(in the rows, 128 means zero)
One hidden turn or mirror swaps the rows below in pairs. Which row is each named row swapped with?
Q_155: [163 100 137 149 125 135 132 147 170 137 121 116 129 183 136 124]
Q_655: [157 151 101 134  91 149 126 142 103 118 130 158 121 103 124 135]
Q_677: [141 131 116 127 146 138 138 152 131 129 143 148 174 152 110 183]
Q_646: [133 132 128 133 130 132 134 132 127 121 103  61 136 130 103 131]
Q_955: [107 118 134 126 149 137 131 125 139 132 140 142  71 134 112 112]
Q_104: [177 139  79 130 111 142 148 100 146 130 142 151 128 152 121 112]
Q_7: [153 169  75 101 123 155 139 136 130 121 113 115 131 118 146 131]
Q_368: [165 127 137 130 138 163 132 115 148 143 101  89 117 164 157 143]
Q_236: [140 148 112 129 136 151 133 150  92 103 119 144 129  86 108 131]
Q_411: [176 126 115 134 136 145 134 105 135 123 134 134 127 131 170 184]
Q_467: [104 118 160 125  95 121 109 150 139 131 131 136 115 128 114 135]
Q_770: [ 93 117 102 129 140 128 139 128 118 123 131  89 103 145 113 115]
Q_362: [139 117 144 130 140 136 126 106 146 129 133  92 137 172 170 125]
Q_157: [101 100 159 122 162 122 123 146 112 113 124 120 124 145 156 130]
Q_764: [110 117 165 128 111 123 120 115 154 136 128 101 142 140 115 149]
Q_716: [146  98 108 153 174 135 163 132 107 128 130 163 125 134 108 126]
Q_644: [117 144  88 109  95 126 112 117 131 111 153 143 124 123 124 137]
Q_478: [163 114 140 151 171 146 161 144 147 127  91  99 142 137 120 143]
Q_77: [173 101 148 161 108 134 118 129 162 134 114 128 108 145 116 133]
Q_311: [108 138 149 128  88 126 109 145 129 119 128 136 117 112 109 126]
Q_396: [114 131 129 124 130 136 132 168 134 129 132 117 183 137 107 110]
Q_170: [151 131 111 132 143 142 135 121 130 124 137 166  76 125 166 148]
Q_491: [168 123  94 126 135 142 131 156 113 118 164 150 167 137 119 114]
Q_401: [146 131 118 136 138 138 138 111 129 116 153 131 194 160 132 117]
Q_877: [152 134 121 120 124 129 125 153 134 116 120 139 158 105 186 129]
Q_551: [140 113 137 132 165 141 156 170 133 158 104 124 118 145 106 107]
Q_390: [131 130 110 124 129 136 133 128 128 130  94 118  61 134 131 147]
Q_151: [114 123 111 130 126 140 132 116 134 127 154 104 181 126 119 168]
Q_916: [123 124 117 135 142 138 141 112 133 130 132 144  98 133 146  67]
Q_299: [172 117 101 139 175 156 156 157 124 129 124 127 131 160 161 126]
Q_22: [165 131 130 120 119 146 125 142 142 121 111 147 153 127 100  81]
Q_82: [138 135 129 128 139 138 125 109 126 132 145 179 149 142 109 180]
Q_937: [133 126 124 135 138 137 145 135 129 124 113 116 114 130  55 147]
Q_190: [152 152  85 117 152 140 150  93 132 128 143 116 149 145 158 133]
Q_632: [164 126 117 124 133 142 128 133 131 126 142 172  96 135 169 164]
Q_973: [135 135 129 134 132 136 138 139 133 123 123 100 174 107 143 184]

Swapped with Q_632: Q_467
Swapped with Q_77: Q_82
Swapped with Q_155: Q_677

One hidden turn or mirror swaps the rows below in pairs. Which row is each named row swapped with?
Q_617: [ 90 124 113 108  99 127 117 114 161 105 117 121  63 181 115  99 113]
Q_502: [172 150 112 108 135 145 113  97 127 147 135 127  74 138 138 121 108]
Q_382: [110 157 106 118 127 156 121  79 122 117 103 168  41 144 121 144 120]
Q_33: [104 116 138  95 129 123 157 136 160 142 133 156  88 152 144 138 108]
Q_893: [162 104 130 116 157 127 105 122 164 109  73 131  59 152 134 135  91]
Q_576: [119 172 124 108 114 114 114 117 142  80  87 158 104 168 150 126  89]
Q_445: [143 116  92 142 122 125 180 115 133 118 108 142  73 165 138 113  91]
Q_328: [124 132 138 112 177 152 130 148 132 106 118 176 102 137 131 109  99]
Q_301: [100 120 114  64 147 170 100  95 160 128  61 154  88 136 115 123  96]
Q_425: [104 144 126 113 132 171 146 120 179  96  74 150  52 145 147 115  94]
Q_294: [145 137 130 140 181 133  99 115 141 144  95 138  65 173 143 133  89]
Q_743: [106 141 120 122 169 144  94 110 109 107  62 140 114 139 151 145  88]
Q_956: [124 149 100 115  98 112 170 120 140 149  88 171  69 159 139 111  89]
Q_128: [ 80 141  94  90 130 133  84 116 145 175  89 170  88 146 141 116  91]
Q_596: [111 111  78  97 137 107 122 102 116 158  62 154 102 109 124 124  96]
Q_860: [131 106  66 104 167 132 130 118 116 153  95 152  88 109 148 127  77]
Q_13: [ 88 125 106 101 107 159  99  95 123 125 112 163  82 143  92  96 120]
Q_279: [102 113  76  96 140 119 146 145 123 124  87 104 121 141 117 110  96]
Q_9: [123 146 100  89  88 118  72 129 122 121  93 147  55 151 151 128  93]
Q_621: [114 153 115  88 172 157 132 123 162 103  92 171  78 105 140 109  94]
Q_52: [ 94 147  98  75 147 130  63 124 124 152 122 136  93 138 141 132  93]
Q_835: [143 127 134 116 152 129 123 104 121  98  56 127  89 186 136 128  86]
Q_335: [125 160  63 114 106 123 153 120 133 130 102 134  81 170 150 150  86]
Q_372: [106  90 113 120 157  86  93 115 157 144  97 148  92 148 146 121  80]
Q_235: [ 80 135  93 110  91 118 155 118 150 137  87 116  82 168 125 103 115]
Q_470: [149 115  92 130 123 122 153 136 151 111  95 144  48 139 145  77 105]
Q_224: [ 87 111  38 104 145 144 134 103 141 141  83 142  96 135 115 112  84]
Q_265: [127  94  92  95 130 134 119 140 116 107 104 132  81 142 130  57  83]
Q_526: [144 102 101 102 116 145 108 116 140 101  99  87  54 148 142 116  93]
Q_754: [151 120 100 112 169 143 118 121  92 163  98 148 100 128 137 124 109]
Q_225: [116 148 116 100 158 171 122 124 139 123 125 151 100 195 147 137  76]
Q_410: [135 170  80 122 146 129 133 114 171 171 109 130  73 156 132 115  79]
Q_668: [114 149 102 115 158 168 105 121 114 127 147 152  97 138 138  95  80]
Q_439: [103 108 122 104 165 139 144 160 146  90 101 132  78 119 132 109 114]
Q_575: [ 92 117  87  94 129 131 103 129  98  90  66 162  53 145 140 117  84]
Q_990: [ 94 131 112 107  78 105 128 118 146 117  90 129  91 164 132 127 130]
Q_178: [112 108  87 104 150 131  98 111 180  78  95 116  89 133 136 126  95]
Q_49: [ 86 158  74  99 137 114  97 119 129 176  92 136  95 134 149 129  91]

Swapped with Q_470: Q_754
Swapped with Q_425: Q_743
Swapped with Q_328: Q_893
Swapped with Q_128: Q_990

One hidden turn or mirror swaps the rows below in pairs. Which row is each named row swapped with?
Q_610: [154 123 128 130 160 132  86 137 158 132 153 119 115 132 150 148 178]
Q_683: [131 174 135 129 147 157 121 128 146 108 158 164 146 104 147 159 194]
Q_417: [127 166 137 135 148 146  81 155 174  86 163 141  94 117 141 120 136]
Q_641: [134 142 163 128 158 118  96 108 199  69 120 155 120 162 131 165 170]
Q_555: [145 166 189 104 151 149 121 132 169 137  99 174 120 142 147 202 158]
Q_649: [103 154 174 160 154 103  52 122 182 134 141 147 157 113 160 159 184]
Q_510: [132 189 176 136 147 124 103 122 200  74 103 187 127 126 125 168 150]
Q_434: [137 185 144 167 145  95  49 130 184 130 117 131 117 108 149 150 172]
Q_435: [144 127 151 133 155 121  68 156 180 156 131 123  95 148 162 165 162]
Q_480: [148 184 183 109 165 144 120 138 177 121  90 165 113 139 152 200 155]
Q_124: [137 141 165 135 154 118  51 160 177 165 132 129 106 138 161 160 130]
Q_479: [133 174 185 152 145 118  51 158 175 153 105 149 110 123 169 173 123]
Q_934: [127 196 167 153 150 134  89 132 192  95  98 192 136 110 142 185 127]
Q_919: [129 153 175 140 141 112  52 166 178 164 110 142  98 132 163 171 130]
Q_595: [133 134 161 132 145 118  57 158 178 164 125 121 102 136 165 167 136]
Q_545: [149 210 152 144 154 114  77 127 184 128  95 117  97 109 138 156 164]
Q_868: [126 198 178 158 141 139  69 136 180 100 101 188 133  91 150 179 127]
Q_527: [136 200 158 156 147  92  55 129 183 133 113 141 117  98 135 140 172]
Q_476: [131 194 155 163 160  90  56 137 191 132 115 137 118 101 143 144 173]
Q_820: [ 92 162 170 124 149 141  70 157 167 149 155 129  96 126 167 122 139]
Q_326: [128 135 181 114 142 156  96 124 166 129 133 185 143 135 154 205 160]
Q_550: [117 188 190 156 145 132  58 150 179 126 108 179 123 101 151 177 122]
Q_709: [108 157 165 151 147  95  47 117 173 128 133 155 158 119 156 160 185]
Q_316: [136 166 132 127 148 152 115 127 140 108 171 169 145 103 141 156 188]
Q_775: [ 78 193 172 141 142 145  84 156 145 153 154 149 119 115 156 146 158]
Q_844: [107 162 178  97 154 155 140 136 146 112 138 170 117 126 154 157 146]
Q_957: [139 181 160 137 156 135  97 110 198  70 108 188 138 129 131 183 157]
Q_822: [123 124 164 108 161 123  98 135 196 114 144 131  99 175 158 160 149]
Q_471: [126 162 130 144 163 148  76 158 182  94 165 141  96 131 142 119 143]
Q_841: [134 134 163 123 164 129 108 112 206  74 121 146 123 157 143 163 173]
Q_607: [111 162 158  96 159 159 117 150 166  91 140 165 105 136 152 132 126]
Q_599: [109 138 159 136 143 170  77 142 189 115 167 187 148 142 154 186 166]
Q_853: [128 158 157  93 154 155 121 150 156  89 130 152 101 135 154 126 128]
Q_705: [139 159 180 109 141 154 126 133 174 130 122 173 132 147 157 206 166]
Q_614: [121 148 134 143 155 151  54 157 191 100 171 143 106 135 147 128 142]
Q_565: [ 90 190 162 133 139 150  83 150 140 146 156 138 114 111 162 139 162]
Q_806: [128 149 133 140 146 154  60 156 191 101 177 147 104 134 142 127 151]
Q_156: [117 195 147 129 154 162 108 136 152 113 167 180 144  99 143 140 180]
Q_537: [130 156 177 109 150 162 120 129 173 136 117 175 135 147 154 201 156]
Q_214: [137 184 177 135 152 137  98 112 202  68 105 179 134 119 132 171 155]
Q_635: [152 211 150 142 173 122  93 140 188 124  93 134  88 115 141 154 169]
Q_263: [122 183 147 126 149 162 103 135 147 103 164 175 149  96 147 156 182]
Q_133: [105 139 181 124 136 124  86 117 154 154 152 165 159 129 173 174 165]
Q_622: [157 200 169 123 167 130 114 137 187 117  87 137  89 120 145 165 173]

Swapped with Q_844: Q_820
Swapped with Q_133: Q_822
Swapped with Q_599: Q_610
Swapped with Q_919: Q_555

